In the data rows, 500 means zero.
Here are some points, one per row:
[443 520 560 557 506 511 474 578 509 638 481 449 621 576 547 525 295 663 451 555 484 432 537 644 479 470 527 540 535
 594 636 523 616 270 425 414 574]
[500 516 456 521 378 612 575 472 537 455 466 450 437 550 628 512 607 512 480 556 377 647 478 663 403 626 551 554 262
 569 485 553 507 474 362 424 511]
[583 516 434 250 538 385 573 372 516 595 560 554 457 524 322 528 439 491 462 483 567 581 520 558 572 588 505 566 455
 554 632 516 585 578 486 254 440]
[525 443 366 344 295 653 536 695 396 510 472 603 474 600 552 367 481 467 299 395 590 581 470 447 422 489 506 382 488
 531 411 780 558 579 396 566 467]
[498 517 288 470 598 683 257 525 473 321 687 481 686 581 442 631 506 574 525 461 577 644 573 434 523 535 536 501 568
 391 406 368 611 624 431 499 629]
[613 496 337 390 322 350 316 512 426 636 606 461 479 433 493 556 420 592 527 407 425 509 406 508 497 483 506 518 471
 481 454 533 595 542 510 321 375]
[653 325 622 614 283 430 362 538 660 552 429 454 435 617 553 564 504 550 379 581 471 606 610 378 533 675 337 490 550
 383 545 570 582 436 488 459 467]
[609 446 512 549 629 470 396 533 466 450 443 514 495 588 653 475 627 486 529 406 545 553 417 573 370 531 311 377 346
 409 578 370 495 563 537 372 373]
[523 479 292 537 510 419 476 465 446 584 341 386 373 404 536 459 603 717 583 438 555 501 337 387 709 632 452 604 597
 460 527 385 484 615 456 474 590]
[496 481 501 426 458 403 518 553 574 447 536 497 591 391 464 409 440 469 412 422 379 486 375 629 587 567 345 552 548
 808 463 534 513 448 536 312 619]
[475 534 470 535 493 510 594 486 451 564 561 686 320 633 411 438 652 402 499 591 420 500 510 570 500 491 501 494 670
 508 566 405 443 549 504 457 474]
[327 584 457 582 540 692 444 431 337 631 456 484 478 447 524 549 640 620 521 515 514 578 441 434 493 568 504 456 716
 469 523 416 463 332 575 418 317]
[508 473 490 291 485 342 462 412 487 421 420 596 370 602 561 449 637 514 522 464 437 534 616 462 671 412 477 376 416
 574 498 331 571 444 456 608 473]
[556 391 587 530 514 488 496 378 591 331 521 496 637 542 495 471 625 475 506 521 603 331 512 438 426 448 542 625 492
 518 529 567 661 553 382 514 592]
[479 323 365 497 468 625 495 588 503 458 702 409 605 431 414 356 513 521 562 586 757 516 443 480 404 336 539 529 445
 438 430 492 508 589 464 351 522]
[596 707 543 499 486 589 469 532 466 544 504 548 596 552 494 461 482 573 440 389 649 526 441 254 457 386 453 586 625
 324 614 565 466 407 342 668 588]
[540 523 626 414 550 594 519 424 378 525 640 500 501 612 496 477 515 531 572 322 580 425 519 484 491 419 518 523 605
 499 488 391 464 385 425 653 535]
[362 585 375 438 530 399 526 360 494 350 295 332 517 534 682 645 267 426 506 486 417 422 453 603 487 427 439 520 544
 580 528 520 436 619 518 559 520]
[464 614 673 599 525 467 599 420 684 587 619 575 476 572 569 429 526 657 502 522 628 382 621 609 439 596 438 613 441
 502 310 530 511 581 463 679 353]
[286 426 466 432 728 426 547 455 422 531 596 384 643 408 584 563 439 414 331 483 328 605 552 514 457 444 451 619 554
 530 401 603 523 528 590 668 466]
[477 659 293 498 449 561 509 513 483 562 478 688 486 528 592 675 656 577 633 471 453 520 665 577 524 422 591 563 472
 431 597 484 371 455 651 493 512]
[509 489 637 665 461 449 569 452 376 603 463 607 483 504 559 572 422 341 477 453 526 573 519 546 582 654 456 404 517
 527 655 304 433 463 520 513 501]
[445 377 635 538 544 522 332 414 690 619 606 614 496 500 482 499 578 417 463 264 482 572 484 520 570 427 510 465 481
 489 515 459 323 402 407 467 481]
[543 466 632 599 643 546 519 616 514 427 445 572 394 569 375 450 330 528 557 415 555 624 635 421 444 416 629 618 585
 572 334 447 425 578 232 572 477]
[656 516 551 638 579 553 618 624 527 407 672 356 556 557 383 671 406 511 532 458 419 503 471 649 617 600 613 372 512
 553 552 597 507 593 559 648 363]
[426 468 499 521 465 503 670 489 479 335 475 620 407 535 392 435 453 543 557 383 498 577 403 372 446 548 550 509 568
 446 683 636 575 466 604 565 623]
[503 410 478 390 485 435 404 562 440 485 455 597 503 494 375 414 475 669 318 511 554 497 645 682 410 472 584 481 359
 364 456 483 507 532 363 485 529]
[520 470 612 538 369 655 416 407 662 294 476 499 503 523 348 379 418 605 566 494 504 545 453 503 536 528 347 423 575
 457 416 489 581 559 548 485 445]
[444 408 524 620 463 759 491 496 537 443 663 598 434 298 514 541 534 479 502 546 423 397 433 512 533 652 558 410 492
 488 575 490 488 430 486 586 537]
[637 623 434 505 573 534 448 419 418 525 656 406 557 643 489 515 588 473 325 543 512 447 554 396 282 460 664 477 587
 645 503 418 516 701 537 588 499]
[364 547 517 604 613 550 440 592 589 594 377 474 543 467 666 616 581 364 376 570 522 548 512 486 490 501 450 556 642
 499 576 563 368 423 363 479 461]
[410 504 318 554 515 370 544 452 435 393 493 520 675 602 423 556 457 495 527 698 453 459 551 459 603 355 387 435 361
 457 501 487 575 524 478 355 430]
[568 569 513 344 622 560 539 470 506 448 367 455 586 444 568 389 494 553 495 405 618 617 546 524 605 375 477 526 450
 275 605 564 453 647 531 407 509]
[521 678 674 459 490 391 408 571 363 496 416 492 418 415 443 447 415 430 356 535 505 435 484 522 715 439 554 640 376
 470 370 428 467 523 717 459 563]
[391 353 547 600 455 612 580 534 544 531 530 424 474 359 648 456 327 424 396 385 295 468 577 345 544 333 576 417 537
 530 428 345 452 694 604 406 442]
[353 423 521 454 473 377 468 305 464 413 460 521 319 521 484 545 437 574 617 402 506 599 519 519 513 579 574 371 472
 386 549 485 684 535 631 530 556]
[532 525 398 629 483 599 604 454 479 648 474 530 524 470 466 607 458 503 617 458 498 612 290 557 557 346 546 595 425
 580 305 562 559 670 425 421 532]
[531 564 531 552 583 536 508 469 664 709 539 372 478 586 460 348 453 280 626 522 466 369 686 563 425 561 370 494 438
 493 415 601 370 376 590 583 612]
[505 532 433 597 471 296 603 483 421 449 638 477 444 454 388 487 553 437 545 480 446 405 409 450 528 591 460 443 475
 510 398 481 483 584 449 376 589]
[644 502 247 375 536 399 595 466 569 454 500 582 356 340 639 544 493 361 454 478 597 446 504 421 596 588 550 470 530
 509 423 411 573 394 517 527 455]
[389 386 580 478 693 641 632 619 475 449 538 409 380 539 547 585 490 589 410 576 557 403 405 393 445 552 196 399 404
 523 481 572 422 378 567 504 529]
[734 492 483 505 506 491 646 468 479 523 454 505 559 401 523 493 622 479 670 624 270 376 631 512 466 351 498 417 543
 575 566 651 381 497 530 532 374]
[510 341 601 539 458 555 543 575 642 527 298 424 663 661 448 370 469 403 466 450 514 512 426 467 418 546 622 598 509
 577 426 411 381 387 632 587 436]
[528 635 476 306 435 492 479 500 429 510 301 495 542 423 399 483 464 493 474 621 595 482 478 509 323 422 366 491 542
 474 414 437 477 491 424 493 254]
[463 708 498 397 328 505 610 659 484 628 504 583 477 405 440 448 572 473 567 310 529 485 391 364 459 602 442 533 417
 443 552 440 743 435 378 602 448]
[603 584 581 466 394 423 518 362 403 561 493 468 555 271 357 437 467 497 402 517 536 604 460 354 376 511 495 468 352
 524 435 503 478 528 424 517 585]
[396 692 694 548 384 417 430 571 444 392 640 383 595 613 589 270 477 530 478 534 526 566 567 471 580 552 558 492 546
 538 577 605 444 383 556 355 469]
[524 491 648 569 572 594 479 618 549 385 545 600 556 415 530 633 348 420 676 634 422 453 474 507 467 775 469 425 438
 514 555 586 429 601 467 476 550]
[453 586 405 633 588 451 415 529 475 517 421 704 548 574 543 349 363 613 491 554 489 397 377 434 639 660 576 543 459
 570 549 526 451 416 554 638 436]
[467 492 510 601 578 658 422 578 527 520 460 442 465 480 496 612 667 554 549 566 542 569 623 443 668 527 553 522 456
 614 610 596 716 584 615 418 545]
[676 356 542 427 535 414 601 461 398 457 558 534 502 363 538 552 597 630 618 460 663 477 515 585 482 520 634 549 506
 437 422 343 517 412 453 449 376]
[482 465 539 476 475 657 270 464 336 448 553 455 277 580 429 536 404 345 512 491 505 427 484 577 478 351 541 702 448
 430 564 585 540 418 460 637 470]
[475 459 469 515 493 452 419 555 580 488 513 552 453 470 729 399 393 612 439 781 514 621 307 582 409 434 500 482 661
 504 607 419 529 533 629 528 563]
[543 451 589 632 581 463 520 468 609 551 434 677 555 565 544 604 601 498 636 518 425 409 546 481 457 416 497 409 512
 449 373 594 512 436 677 532 555]
[461 585 418 386 385 426 590 607 607 533 503 376 488 465 466 506 575 493 454 502 343 326 567 337 528 591 484 719 546
 329 625 397 481 552 524 443 565]
[337 326 679 255 389 434 448 421 517 621 358 483 609 562 540 580 475 422 625 554 515 526 448 547 523 521 530 361 610
 616 447 491 325 502 507 616 612]
[455 441 455 648 502 486 548 514 481 449 523 525 611 457 450 441 753 408 610 624 534 427 567 528 519 464 400 488 496
 558 487 525 405 451 512 612 503]
[599 534 459 532 493 497 547 551 535 477 437 474 478 475 444 442 536 300 605 529 462 535 617 714 358 475 583 524 410
 450 472 502 568 365 550 545 640]
[480 451 516 470 609 504 462 405 460 488 392 419 442 627 586 564 561 509 480 531 353 458 436 522 511 414 704 480 529
 400 435 651 464 314 393 444 402]
[506 553 458 560 456 360 516 561 507 427 554 311 470 290 506 619 528 518 442 587 493 396 474 576 489 348 428 383 535
 620 451 407 589 507 515 547 670]
[402 489 489 401 537 324 509 500 586 587 498 416 449 453 279 568 395 497 350 484 579 478 535 507 466 499 538 419 394
 554 571 574 348 644 573 408 517]
Along one direction, these points spread out more than along any other. Take the direction at right angles to it along which they spread out most. Then take the direction at right angles to both along which they spread out most. Go by this last direction. Where along it does each point below lie, from 0 to 99? 50 is the average, and the first point above lies past it. One standard deviation of the points above along it is 16.
[599 534 459 532 493 497 547 551 535 477 437 474 478 475 444 442 536 300 605 529 462 535 617 714 358 475 583 524 410
 450 472 502 568 365 550 545 640] -> 59
[475 459 469 515 493 452 419 555 580 488 513 552 453 470 729 399 393 612 439 781 514 621 307 582 409 434 500 482 661
 504 607 419 529 533 629 528 563] -> 43
[396 692 694 548 384 417 430 571 444 392 640 383 595 613 589 270 477 530 478 534 526 566 567 471 580 552 558 492 546
 538 577 605 444 383 556 355 469] -> 53
[609 446 512 549 629 470 396 533 466 450 443 514 495 588 653 475 627 486 529 406 545 553 417 573 370 531 311 377 346
 409 578 370 495 563 537 372 373] -> 36
[364 547 517 604 613 550 440 592 589 594 377 474 543 467 666 616 581 364 376 570 522 548 512 486 490 501 450 556 642
 499 576 563 368 423 363 479 461] -> 42
[337 326 679 255 389 434 448 421 517 621 358 483 609 562 540 580 475 422 625 554 515 526 448 547 523 521 530 361 610
 616 447 491 325 502 507 616 612] -> 56
[455 441 455 648 502 486 548 514 481 449 523 525 611 457 450 441 753 408 610 624 534 427 567 528 519 464 400 488 496
 558 487 525 405 451 512 612 503] -> 47
[556 391 587 530 514 488 496 378 591 331 521 496 637 542 495 471 625 475 506 521 603 331 512 438 426 448 542 625 492
 518 529 567 661 553 382 514 592] -> 67
[327 584 457 582 540 692 444 431 337 631 456 484 478 447 524 549 640 620 521 515 514 578 441 434 493 568 504 456 716
 469 523 416 463 332 575 418 317] -> 12
[505 532 433 597 471 296 603 483 421 449 638 477 444 454 388 487 553 437 545 480 446 405 409 450 528 591 460 443 475
 510 398 481 483 584 449 376 589] -> 51
[500 516 456 521 378 612 575 472 537 455 466 450 437 550 628 512 607 512 480 556 377 647 478 663 403 626 551 554 262
 569 485 553 507 474 362 424 511] -> 50
[543 451 589 632 581 463 520 468 609 551 434 677 555 565 544 604 601 498 636 518 425 409 546 481 457 416 497 409 512
 449 373 594 512 436 677 532 555] -> 40
